First come named moves, each a turn or a mirror, each shown by rows before and after it. For each pair of rows after them, which moves, in which order, take the first row to the second? The first pair is done for you.
k970 (before -> after):
[ -6   6 -15   2   6  16 -17   9   3   0]  ->  [-11   5 -13  -4   2  17 -10   9   2  10]
[ -5  -2  13   2   8  20  -6  13 -14  26]  ->  [  7   0  11  17  15  18 -21  15 -12   6]
[ -7  -4 -11 -19   3 -12  25  -3  -1  15]  ->  [ 13  -1 -16   6  15 -15  -4  -1   3 -25]
k17 (before -> after):
[  6  -3 -23 -12  14  -6  -6   9  -9 -18]  ->  [  7  -1 -11   1  14   0 -18  -3  13 -24]
[ -5 -10  28  13  -3   7  13 -11  16  18]  ->  [ -9 -13  13  -2  -2  -3  30   2 -11  23]
[  8  21  -1   8  -5  14 -19  -1  16 -14]  ->  [  6  14  26   9 -13  11 -11   4  14   1]
[  1  -6  16  -7  -4  -4  16  12 -14  12]  ->  [  1   0 -13 -13   4  -5  11  12 -22   1]
k635 (before -> after):
[-4 -4 -1  2  1 -1  1 -4  6  3]  ->  [-3 -5  4  3 -1 -3  4 -2  0  6]
[  7   9 -13   3   9   1  -2   5  -6  -4]  ->  [  9   7  -7   2   7   0   2  10 -13  -1]
[-12  -8  10  -7  -5 -16   9   5   1   8]  ->  [-16  -3  -7  -5   0 -11  -1  -7  17   1]
k86 (before -> after):
[-23 -17  16  -9 -12 -21  25  -4  -5  14]  ->  [  2  29 -20 -14  -3  14   0   9 -28  -5]
[ 11 -24   4  12  11 -11   2   9 -13   2]  ->  [ 18   2 -10  12  15  12 -17   0  -2  -4]
[ 24   8  17  28   4  -2 -17  12  -3 -13]  ->  [ 17   0  25  32   3  -7 -16   1  15  -9]

Each pair is two moves apart.
[  8  -8  -2  10  -2  -6  -4  -1   9 -16]  ->  [  5   5 -11  -8  -5   5   9   8 -12   3]	k970, k86
[ 17  -3   1  13   9  -4 -10   7  -6 -23]  ->  [ 13  -4   8  16   6  -2 -13   1   5 -21]	k17, k635
[ -4   7  11  -6   8 -22   7   3   0   4]  ->  [ -6  13   9  -3   9 -12   0  -5  15   3]	k86, k86
[  2  -6   9  -1  -3 -14  11   4  -1   8]  ->  [  0  -1 -17  -4   5 -13   6  -1   3  -2]	k17, k635
[ -7  -2 -32  -2   8 -10   1  -3   3 -12]  ->  [-10  -9 -11 -12  -2 -15  19  11 -17   8]	k970, k635
[-17   5  -1   0  -4   2   8 -19   9   8]  ->  [-10   7  -7  -6  -4  -3  14   0 -20   7]	k17, k86
[  0  -2 -24  -1  10   2  -6  -9  12  -9]  ->  [  7 -12  24   6  -4   0   6   6  -2   7]	k17, k635
[-10  14  13  -9  -9  10 -11 -14  11   9]  ->  [  2   9  28   0 -12   4 -11   1  -6   3]	k970, k635
[  3  18 -24  -5   9  24 -13  -1  -1  -2]  ->  [ 10   8  25   4  -5  22  -4  12 -10  15]	k17, k635
[  4  -1   1 -19  -6   1  22   5 -24  26]  ->  [ 20  22 -13   0   4  23 -17 -10   4  -4]	k86, k970
[  3 -18  -6   1   8 -26   9   8 -17  -4]  ->  [  1  -7 -27   2  15 -15  -6  -8   4 -12]	k635, k86
[ -7 -10 -22   7  10  -9  -3  -8  11 -15]  ->  [  3 -16  -3   9   4 -17   5  12 -16 -13]	k17, k86
[-11   5 -18 -17  -6   9  11   2  -3  17]  ->  [ 14  -1   1   4  -4  -2  -2  21 -23 -10]	k970, k635
[ 23  -9   6   4   9  -4 -13   3 -17 -10]  ->  [ -1  -7   0 -21   1   2  11  -6  -9  24]	k635, k970
[  0   5 -16 -10   2  -2   9   6  -8   0]  ->  [-2 -1  6 -7 -6 -3 16  7 -7 11]	k86, k635
[ -4   8 -13   0  19  21  -4 -12  12  -6]  ->  [-1 -1 28  6  7 17  8  1  0 12]	k17, k635
[ 18  15  18   8  -1  12 -13   5  -7  -4]  ->  [  5  16   4 -13  -2  10   6   9 -20  15]	k970, k17
[  6   3   5  -2   4  13 -22   9  13  -2]  ->  [ -6  -8  12 -14  -4   3   0  15   2  18]	k970, k86
[ 12  -9   0   3   2 -14   1  17 -23 -15]  ->  [ -3 -14 -12   7   6 -14  -8 -10  18 -19]	k635, k86
[ 10 -15  40  14  -8  -6   5  22   5   8]  ->  [ 16  30 -11   0   3  31 -17  11  10  -1]	k17, k86
[ 10   9  -9  -2  10   2  -6   3  -1 -11]  ->  [ 15   7  -2  -1   8   1  -4   8  -6 -10]	k635, k17
[ 10 -15  15  26   9  -2   0 -13  21 -20]  ->  [  3 -24  32  18   2  -7  20  -2   6   0]	k17, k970
[ 14  16  16  -5  -5  18   7  -1 -13  20]  ->  [ 12  -2  30  12  -2   4  -2 -14  14   6]	k970, k86
[  5  -6   2  11   2  -9 -10   1   2 -17]  ->  [  4 -11  15   7  -2 -12  -1   6  -7  -6]	k17, k17
[ 0 15 -3  4  2 14 -7 -8  8  2]  ->  [  1  -9  10  16   3 -11  -3  -2   2 -10]	k86, k970
[ 18   6  26   9  -5  11 -11   5   2  -5]  ->  [  1  14   4  -2  -1  19 -10 -15  23   5]	k970, k635
[ -9  -3   8   3   1  -4   4 -24  23   5]  ->  [ -6  -9  21   4  -3 -11  10 -16  13   9]	k970, k17
[-5  2 11 -2 -5 26 -3 -5 13 25]  ->  [ 6 12  1 -6 -3 30 -4  8 -9 19]	k86, k86
[-13 -12  -2  -2  -1 -22  18  -1   3  20]  ->  [-12   8 -13   1   2   0   0 -15  27  18]	k86, k86
